Each path below is one point turned by a fixed rotation once a step. After each direction that follows a path, write how fast that rotation turns it, in deg/step (0 if it stays still).
Each turn is a multiple of 5 degrees from 10 to 175, or 0.
Each row of a path follows its step; steps can be skipped.
Path 1:
step 0: [20,5,2,0,13,24,-39,-18,7,-5,10,14,16,5,-35,-10,4,-23,14,0,16,34,18,-13,39,-14,-11,21,-21,21,1,-6,-15,6,-16,9,-21,-3,-19]
step 1: [-8,-14,9,16,-11,-1,-23,25,3,9,8,-14,-2,-2,32,-3,9,-21,-3,-24,-22,1,15,-6,-41,18,-8,-22,21,21,22,-27,3,-5,25,-14,-22,-2,33]
step 2: [-5,-4,18,-15,-16,-19,19,-4,17,-19,-6,29,3,-9,-8,-5,-15,-9,-1,19,3,23,-18,-11,-37,-10,0,23,20,-20,-18,6,-16,-37,-1,16,33,11,-34]
step 3: [-18,-8,-47,12,0,2,-11,34,-24,-27,-10,-25,1,1,3,1,-25,11,-4,8,-17,-2,-7,18,11,-4,22,7,-15,-38,-26,8,9,27,-5,-9,-16,-7,17]
step 4: [18,-3,-25,1,19,-9,2,-6,31,30,3,8,-35,3,-27,28,20,21,-2,-7,33,-16,24,4,3,10,-18,-8,-11,7,2,-12,-13,11,-5,-6,45,1,-4]
step 6: [-13,23,4,-19,-4,-3,0,-4,-5,3,17,0,14,-13,-15,-5,-3,-33,-4,-10,-13,-10,6,-56,-25,30,-31,5,4,-9,8,-23,17,20,18,-24,-14,15,-15]
step 7: [-10,8,8,26,-4,4,-9,3,22,-33,12,12,13,-9,9,-5,-6,28,24,-13,20,42,-7,12,-30,-13,15,-3,23,-24,10,3,9,-23,-37,12,0,9,19]
step 8: [13,-32,-16,9,-13,-17,16,26,-8,-30,-14,-12,-18,20,3,8,5,8,-18,6,-47,-2,9,-1,14,-30,-26,5,-23,-9,-2,-1,-10,-9,9,-35,17,0,-17]
step 9: [-27,-26,-7,11,15,1,4,-14,7,24,10,-1,4,-12,-12,-10,-5,11,18,44,39,0,13,30,3,18,5,25,-6,15,-23,-21,-17,25,20,8,16,-5,12]
Speeds:
[8,-1,0,7,-6,-1,-2,-5,-5,-8,3,2,-2,9,-2,0,-8,2,6,12,-13,-11,-1,0,1,3,-4,-3,1,4,-3,3,0,-4,-1,12,-3,6,-14] | 125
[2,-5,1,0,-2,3,-3,9,2,12,2,1,14,2,-2,-2,-1,-2,2,6,-9,1,3,6,0,13,-2,-4,-5,-7,8,-8,8,11,-2,3,9,2,2] | 135
[8,7,-5,0,13,4,-8,0,-2,3,11,-7,0,4,8,4,-4,1,7,0,6,1,-1,-3,-5,-2,-4,6,0,-15,3,-2,-6,7,-4,3,-8,-5,-5] | 110
[3,-6,0,-5,3,11,3,5,-3,0,5,5,-4,7,-1,2,7,1,-4,2,8,2,6,7,5,-1,-2,0,4,12,0,-16,2,3,10,4,-8,-6,-8] | 80
[-10,13,5,-7,-5,7,0,6,1,-7,7,0,0,-3,5,-3,-7,-9,1,-4,-8,7,3,2,-10,-3,-4,-5,8,8,4,-2,-1,1,-9,-1,3,-4,-6] | 70
Path 2:
step 1: [12,19,-24,-20,-5,11,3,-8,14,23,-3,-9,-15,3,33,5,16,-6,-30,-24,15,13,36,-9,-4,11,-14,-15,-25,18,17,2,-16,-4,-24,14,-11,15,8]
step 2: [6,-3,3,37,30,19,-11,3,7,-25,-10,7,0,12,14,-3,-36,-27,1,-12,18,24,-17,-12,1,19,1,25,-15,11,-21,10,-2,27,-23,0,-10,4,5]
step 3: [26,-12,12,-34,4,-14,-21,-21,-2,7,-22,17,20,2,8,-23,23,-18,28,-18,6,24,2,-8,-7,-16,7,5,6,18,11,2,6,-10,-20,-6,26,18,25]
step 4: [14,8,3,5,1,11,-25,18,7,8,45,3,-13,6,-7,-21,5,22,-25,1,-8,16,8,-26,-12,27,-7,6,-23,-5,-12,0,-6,-27,-35,2,-5,11,23]
step 5: [-15,-14,13,3,2,-7,-17,-16,14,6,-6,3,-22,23,5,14,15,-13,-10,-36,9,34,-15,-12,2,-6,-2,7,-24,-17,17,20,16,34,-13,14,-7,24,-25]
step 6: [41,30,-10,1,9,22,11,1,13,1,1,-5,-10,22,26,-15,19,-16,18,-4,30,-2,-8,-8,15,-3,-8,5,19,24,20,4,1,-4,-40,-4,-10,1,16]
step 7: [3,-28,33,7,6,-4,-20,5,9,-22,8,5,20,9,12,-20,-12,11,4,-25,28,37,5,-15,-27,2,-18,16,-17,5,-6,-4,-16,-15,2,3,-21,-18,19]
step 8: [3,8,27,-12,25,5,-27,7,-17,3,0,-15,10,33,-13,-11,45,3,-1,-5,-24,18,14,-4,10,-15,7,14,0,-6,-7,1,11,19,-25,-13,6,34,5]
step 9: [24,25,4,5,-11,13,-13,9,17,17,15,9,-27,-8,-8,22,6,9,-27,-21,24,21,-17,-17,-32,-13,-13,-8,20,-9,17,-18,8,-2,-26,13,-8,4,14]
Speeds:
[0,-3,-2,3,-3,-1,1,-5,2,4,7,14,-9,1,-7,-1,9,2,-8,-3,0,-2,-1,6,4,1,2,-2,-4,-3,1,-15,-2,1,-10,1,6,-5,-15] | 80
[13,-12,-2,2,4,-16,1,-7,8,2,-2,-5,0,12,-2,7,-1,-3,-3,2,-12,-3,1,5,-2,-3,-5,9,-1,0,3,0,-1,4,2,1,2,-2,3] | 145
[-5,6,-1,0,-3,3,9,-1,7,3,-1,0,-4,4,-3,11,5,5,-17,-10,-7,-1,-3,-2,3,-1,-2,-8,3,-3,-8,8,1,3,1,6,-3,12,5] | 90
[-8,-12,4,11,-2,5,7,9,6,4,-1,1,0,5,2,8,-7,-1,3,7,-4,14,9,-1,5,1,-4,-4,-8,-2,-2,-4,-1,-9,-2,-5,-3,3,-1] | 130
[0,-2,-2,0,8,4,-2,4,-11,-2,-7,3,6,-1,-1,4,0,-4,-6,-4,3,2,7,7,-6,-5,-3,2,5,4,-11,-15,-11,8,-2,-1,4,4,10] | 65
Path 3:
step 0: [13,6,34,-8,-32,-10,-11,-17,23,-33,43,22,4,-17,-8,10,2,-13,-7,7,20,4,-9,21,-28,7,-13,-19,-8,4,9,-8,23,-8,17,0,-3,-13,-10]
step 1: [-10,32,3,2,14,-8,10,48,-17,-1,-12,4,7,22,-20,-9,5,9,-22,5,-19,-16,-19,0,3,-3,-9,-15,-21,-13,2,-11,-26,21,-23,-10,-26,30,-17]
step 3: [11,-25,4,-11,6,8,-1,16,2,18,-1,21,-1,1,-3,16,-29,8,-10,-7,-40,4,-26,-1,-23,-12,-29,46,-5,18,9,-11,-23,14,21,-5,-17,-11,-6]
step 4: [-11,-16,-3,-24,-21,-10,19,-27,-12,-3,-15,-19,9,-10,-25,18,31,5,-5,13,5,9,2,-5,10,30,-5,0,-1,-32,-3,-36,7,-10,-37,25,10,-11,1]
step 5: [1,19,-18,2,5,-10,-2,13,-10,5,19,18,46,-15,21,5,8,-39,0,-22,0,-13,-4,-18,-2,29,0,7,-5,41,9,3,-4,23,14,-14,-13,-5,22]
step 6: [26,27,6,-24,12,-4,-23,2,29,-27,4,12,-14,8,-17,-1,17,7,16,2,-25,-1,-2,25,-9,-3,4,-1,38,-24,-1,-2,4,-10,-24,37,-21,-11,3]
step 7: [-3,2,8,0,30,-27,16,7,-37,6,-4,14,31,30,-5,-14,-13,-1,-10,23,-12,6,24,-10,31,-18,3,11,-12,13,-35,-15,2,-9,12,-17,6,-2,17]
step 8: [-4,5,24,-11,-22,-24,2,-29,9,10,0,-1,-13,-42,22,5,-45,4,4,-9,-10,11,7,23,-20,12,-14,3,25,0,4,15,16,-4,-23,1,-8,15,19]
step 9: [3,-29,-3,13,-24,-9,-18,21,-16,2,9,15,13,6,27,1,44,27,-9,3,-38,-36,-3,9,10,-12,-16,2,-12,0,-9,-26,-3,-5,-1,-11,1,6,-17]
Speeds:
[-6,-4,9,-3,-3,3,-6,-5,7,-8,6,-14,-5,-3,-2,-5,0,0,8,-4,3,7,6,-1,-7,4,7,2,4,-5,-6,-10,6,1,-6,7,-6,6,1] | 170
[-8,2,-3,-3,-3,-1,-9,-2,-2,8,1,2,-4,9,11,0,-6,-11,11,2,-2,-3,-7,-2,-6,-3,-2,-8,2,10,7,-6,-1,-8,-4,9,6,2,0] | 120
[0,11,-3,3,1,-1,-1,7,-1,-9,8,7,3,8,-7,1,-1,-2,4,3,13,-4,4,2,3,8,5,0,-6,1,8,3,4,-7,2,10,-14,-3,0] | 65
[-1,4,-11,-5,6,0,7,-1,7,10,4,-3,1,6,-5,7,5,2,-1,-4,5,11,-8,-4,-5,3,1,10,-3,0,7,-9,0,14,1,8,4,-4,-1] | 35
[-2,-8,10,-4,0,0,11,-5,-8,-6,3,1,2,6,-1,4,-11,-1,-1,16,4,10,-6,-5,-6,0,-1,4,2,0,2,1,4,-3,-5,-6,-1,-10,-5] | 95
[6,5,-3,7,9,-2,2,5,13,-4,2,-8,10,1,1,-9,-2,-5,5,8,-5,-6,-12,-9,-3,-5,3,-6,1,-6,-7,7,2,3,-3,3,0,-4,-1] | 80
Path 4:
step 0: [-4,-12,8,10,16,-12,-21,-19,-10,-19,-17,-22,-32,17,-2,-22,-1,17,-11,-2,18,-57,2,15,-21,11,1,23,17,1,-11,-19,1,21,0,-17,-23,0,-25]
step 2: [3,35,-18,6,-21,26,-23,-17,-5,3,22,-4,19,-5,-20,5,-10,28,-9,-11,-2,29,3,20,23,8,-22,6,-20,21,7,16,-4,0,0,12,-47,24,1]
step 3: [3,-11,31,5,16,-11,21,-13,-21,28,-25,20,-11,-15,26,-26,21,-20,-2,-4,18,13,-33,34,-4,5,-10,23,10,-11,-20,16,-3,-4,-14,-23,14,14,-2]
step 4: [10,35,-13,-9,-2,8,-19,35,30,-18,-4,7,-7,23,-12,25,10,-38,-4,18,11,-7,-24,-21,1,-13,25,-20,11,22,-12,-16,-24,-9,13,4,21,7,-2]
step 5: [27,-10,-10,16,-16,-5,-28,1,-3,1,23,-10,2,20,12,-39,7,18,-16,3,-5,-16,15,-18,-44,7,-17,13,-21,2,25,-8,38,1,-20,7,-8,13,13]
step 6: [-21,-8,9,-5,20,-17,28,1,9,-18,-6,-11,16,-2,4,-8,40,-17,33,-13,-8,5,38,7,25,12,4,21,-1,-23,-4,19,-3,32,36,6,8,10,-5]
step 7: [15,12,-17,22,3,29,2,16,-5,26,-37,12,-17,2,-8,21,-27,19,15,-5,1,27,-1,-8,12,-8,-7,-9,-11,4,-3,-16,1,-32,11,47,-11,-6,-25]
step 8: [-30,-24,-12,-3,15,7,-29,-23,-24,-14,-5,-15,-22,-1,11,-9,-11,1,-28,1,-5,16,-36,3,-23,31,-20,5,-12,13,8,22,-7,13,-2,-33,30,-5,-4]
step 9: [-6,-3,5,-4,-13,-44,25,11,28,28,24,7,34,17,-16,16,21,-35,-19,8,-16,-4,-5,-1,17,-25,-9,-22,-4,-1,-2,-5,2,0,-6,-1,25,-20,-19]
Speeds:
[6,-2,-5,0,10,-1,4,-10,6,5,5,7,2,8,6,-8,-4,5,0,-9,-2,3,-5,2,-7,-1,9,0,4,1,3,5,-2,16,1,-6,-3,0,-9] | 130
[6,-4,-1,-10,-7,-1,-3,11,8,4,10,-9,-3,9,0,7,-1,0,1,0,2,8,-2,11,8,-7,3,7,1,0,5,-4,-10,2,6,6,0,-5,-3] | 145
[-4,9,0,11,1,0,-1,1,-3,-6,0,2,6,6,1,2,-14,-4,2,2,-8,3,-3,6,-7,2,10,6,12,-3,-1,0,-1,-3,-2,14,7,-4,7] | 120
[12,9,6,12,-3,2,-13,1,5,-2,4,-3,-8,-8,-11,-4,-8,7,1,-6,-2,1,-4,4,2,-4,-6,-3,-3,-6,-1,-4,9,4,1,-3,2,-3,-4] | 140
[0,-9,0,-8,-5,11,-8,-6,4,-2,4,1,-5,0,-4,-2,-5,-7,-3,-1,-12,8,-5,-19,-6,-3,2,6,-2,-1,-3,0,-2,-3,2,-1,-4,0,6] | 110
Path 5:
step 0: [-5,-9,24,32,-22,-4,3,-26,25,7,35,14,-30,0,-6,-16,11,-8,7,9,19,6,-9,16,-15,16,-18,18,7,7,-23,29,20,-15,-10,12,33,13,5]
step 1: [-28,-26,-12,26,-14,-18,-31,14,4,3,-7,29,-23,37,-9,5,16,-4,7,-12,-3,1,-6,-14,-2,-6,-13,0,9,-7,-9,17,7,-14,40,-3,39,13,6]
step 2: [-19,-25,-32,32,25,19,-2,-6,-10,-5,8,-23,-10,21,-13,6,4,13,14,-2,-35,-14,1,14,-14,-25,-9,14,-26,17,-19,33,-2,0,6,-15,23,8,-10]
step 3: [-16,0,-3,10,-1,19,12,-13,0,-26,19,-3,-7,31,-8,7,7,-33,16,-17,8,3,-15,2,-17,0,10,47,-28,-18,16,26,-4,-33,-20,2,17,2,-20]
step 4: [-19,-1,-2,15,-4,-3,-6,-2,-28,-23,-5,7,-8,12,1,14,31,-26,6,-21,5,10,9,-12,18,6,-8,32,-2,31,5,15,60,-16,-1,7,-3,20,3]
step 5: [8,-37,-9,29,4,21,-8,-1,-2,0,21,-7,-2,-11,-13,48,-1,-9,9,-16,-9,17,11,-7,22,-6,-14,4,21,-8,-31,31,33,-13,-9,9,14,-21,0]
step 6: [-10,-22,-8,15,-18,18,10,-39,-20,7,9,12,-15,4,-15,23,-20,-7,-16,-23,3,21,2,-19,-14,-41,23,13,11,4,8,-3,4,-22,2,-25,35,-9,1]
step 7: [-2,-20,-1,14,-3,-19,3,-33,-11,-35,28,-12,2,-6,0,3,17,-2,-4,-5,-20,-1,-8,-15,-32,-20,35,13,2,1,-25,-1,26,-24,9,-2,-4,42,10]
step 8: [24,-24,6,12,28,-23,-4,14,-9,8,25,-6,4,29,-18,30,22,-10,-7,-4,43,-5,-8,-21,-3,-11,19,16,-13,-10,-34,5,17,-10,-10,2,14,15,-5]
Speeds:
[4,-5,-6,18,12,3,-2,-1,-1,-5,-3,-2,5,-6,0,-10,-3,1,1,-2,2,-10,0,5,-5,6,5,-5,3,6,-4,-2,6,-6,3,6,-7,-10,0] | 135
[6,-5,4,9,6,2,2,-5,-4,4,-3,-7,2,3,-8,9,7,-3,5,6,-1,-4,5,7,5,-5,-5,-10,0,-2,1,-5,-8,6,-14,-7,6,-5,-7] | 115
[0,-3,0,-7,8,2,6,7,11,-3,8,-13,2,2,0,0,-4,11,7,3,-5,5,-2,-1,-3,-1,-5,-10,2,5,0,5,14,-2,-6,-3,0,6,3] | 135
[0,6,1,-2,5,7,-12,0,2,-1,3,2,-10,4,5,-8,4,10,1,7,2,1,2,-4,7,-13,0,0,10,-3,3,-4,-6,-2,-7,4,-14,-2,-4] | 0
[-6,2,3,-3,-4,-6,-2,-15,1,-1,1,-7,1,3,-2,-3,10,-6,5,8,10,4,-1,10,-4,9,1,-2,1,-3,5,-7,5,-11,-2,2,-6,9,6] | 100
[2,2,-2,-8,0,7,10,15,-7,1,1,-5,0,0,-8,-5,13,-5,7,-3,2,-11,2,1,-3,-6,0,6,-3,-1,-2,0,-5,-7,0,2,-3,-2,12] | 65
Path 6:
step 0: [-25,-19,8,-7,-35,-4,-3,22,-19,4,-6,-8,9,-27,18,-5,-8,8,2,18,-26,-16,-12,-6,-8,20,16,8,-39,-3,9,5,-19,-11,16,-9,16,29,11]
step 1: [8,-17,3,-21,-31,31,2,-18,8,-8,-13,5,2,2,0,-26,-14,-23,-3,-34,-12,-2,-7,3,26,-3,-9,-12,21,-14,-2,5,-15,-24,5,-19,-1,12,-36]
step 2: [21,4,5,-38,-24,-29,-19,-27,-21,14,27,7,-33,-5,-19,17,-21,9,11,4,23,0,-32,4,11,-5,15,-5,-1,-1,5,-3,3,-6,-9,-5,1,0,10]
step 3: [-10,-3,0,-29,16,16,24,-14,-4,-4,-26,-38,-13,-48,19,17,2,-6,-13,10,-19,1,-7,2,13,4,10,-16,-5,-4,11,-6,-14,-13,-2,9,9,-3,29]
step 4: [9,6,8,-15,-7,-8,-2,0,16,-25,-29,-3,4,-16,-15,-22,-32,-5,-27,-2,-13,-15,-23,8,1,11,3,8,12,3,-36,-34,30,4,6,-10,-8,-3,-23]
step 6: [-18,9,12,-28,4,-1,28,-10,-20,1,-20,-9,-9,-6,-3,-14,32,-1,4,-8,-10,-6,-16,17,-23,11,-39,-21,-13,-11,7,-19,-23,3,-23,-18,20,5,-11]
step 7: [9,-3,23,-2,3,14,-26,9,-3,21,15,-34,-13,-20,-2,-12,-1,4,5,-3,16,-31,-9,-18,23,-1,-15,-6,1,12,-8,-31,20,5,6,-28,-30,5,-22]
step 8: [-1,-25,14,-23,-12,-19,-14,31,6,22,-7,7,14,-18,8,3,-23,24,-10,-3,2,-6,8,15,14,9,10,14,-10,3,8,-16,-51,-4,-26,5,-7,7,17]
step 9: [-9,-14,-4,0,5,-4,15,20,4,-8,-14,5,-32,-12,-21,-7,-9,-36,-8,-20,-12,8,-19,-8,-12,-27,-11,-8,4,-7,8,-15,-26,-44,6,-25,5,-4,-18]
Speeds:
[1,2,-2,-6,2,4,-1,5,-4,-8,4,-1,-8,2,-2,-4,8,0,-12,-12,1,4,-2,-1,1,-5,-3,11,2,-15,-8,-3,-4,10,8,-2,0,-1,1] | 140
[-8,1,-5,8,7,1,0,-6,-6,0,-5,1,-5,6,0,-2,-7,-5,1,7,-10,5,0,-7,8,-4,-9,-3,-9,-4,-3,-10,-1,2,-2,-2,4,13,9] | 120
[-4,-6,0,-3,4,3,-17,-2,4,4,0,-1,-1,3,-3,0,4,8,9,-5,2,-11,0,-3,4,1,5,-14,4,-10,-4,5,-9,2,-2,-6,5,5,0] | 60
Path 7:
step 0: [-25,-6,-27,-10,-10,22,18,-17,-23,26,-4,11,3,-3,-10,29,20,5,-19,15,-3,6,7,-15,14,2,21,29,-4,34,3,-10,-21,-2,-31,-36,-10,-9,-7]
step 1: [14,10,20,-35,1,2,14,-8,-4,-23,-21,24,6,19,-5,19,-28,-4,4,-17,-10,5,13,-42,-1,25,-15,8,-8,-21,12,-9,21,1,-7,-8,-10,-7,45]
step 2: [-9,16,16,5,-7,2,-34,-20,-14,3,-6,43,-1,10,2,-24,32,-1,14,-10,3,-17,2,33,10,3,5,-39,8,-5,1,32,-12,2,-25,-6,-7,-10,27]
step 3: [23,6,21,29,-4,33,-2,8,-1,39,16,8,-4,2,20,33,-1,0,5,-7,-33,39,5,13,-12,6,11,16,0,-11,2,24,-10,-6,19,21,-10,-21,-12]
step 5: [5,-8,-13,-16,5,2,-15,-14,6,2,8,24,6,5,40,-8,9,-12,20,14,-12,-13,-16,-17,-17,6,-4,-10,3,0,-36,7,40,15,37,-29,11,31,-19]
step 6: [4,16,-28,-3,-24,26,3,15,29,-41,22,-6,33,22,-24,-8,23,-4,-5,-5,0,20,-9,11,18,17,7,-2,-6,11,5,23,6,1,-11,1,6,-7,-38]
step 7: [11,-6,-13,1,23,-3,-20,59,14,27,-2,8,6,21,-18,6,8,10,-31,-12,14,-11,-8,-28,1,-7,15,1,-28,7,-13,-19,-2,-19,18,-5,8,-17,25]
step 8: [-3,-26,-24,-10,29,2,-1,-15,-47,-9,2,1,3,-11,-18,-2,10,-14,-2,-9,1,0,-26,11,-7,2,3,10,0,30,39,3,15,42,13,-10,-12,-13,25]
step 9: [5,2,19,-14,-18,-9,2,-7,24,5,-4,5,-25,25,-1,-9,-20,-7,29,-37,-5,-6,-22,-17,19,-23,25,20,29,4,2,3,31,7,-16,8,-27,-27,-6]
Speeds:
[1,-2,-2,-3,2,1,-5,0,-4,10,-3,-6,-3,6,8,-2,4,-5,5,8,-5,-4,4,4,-5,1,2,-1,-17,15,-8,0,-1,-1,-4,0,-10,7,2] | 145
[-4,5,-2,2,-4,3,3,11,4,10,-7,4,-8,-6,-6,-1,2,2,2,-3,7,-11,-1,3,5,-10,2,-10,3,-2,-13,-2,7,0,-10,-3,4,0,5] | 145
[-13,0,6,3,-6,-8,-4,3,11,3,-7,5,-2,-2,-4,4,-5,2,2,13,1,8,2,4,-3,10,5,4,5,1,5,-1,1,8,-3,-5,-8,0,9] | 35
[0,4,-3,6,-3,0,-9,8,-10,1,0,-2,0,1,2,-4,-1,7,3,5,3,2,-1,9,-6,10,0,7,0,-13,-4,-3,12,-4,-1,2,6,9,-13] | 45
[14,1,1,6,-2,0,-3,-4,4,3,-8,6,3,0,-3,0,9,-5,7,4,-1,4,-1,3,-6,-12,-1,6,9,7,9,-8,4,-6,-2,9,4,8,5] | 60
[3,-8,9,-4,8,5,9,7,-9,-10,2,5,-4,-2,0,-1,2,-1,-8,11,-1,-4,7,4,6,-7,2,13,1,-3,-3,-3,6,2,4,-5,-3,5,7] | 100
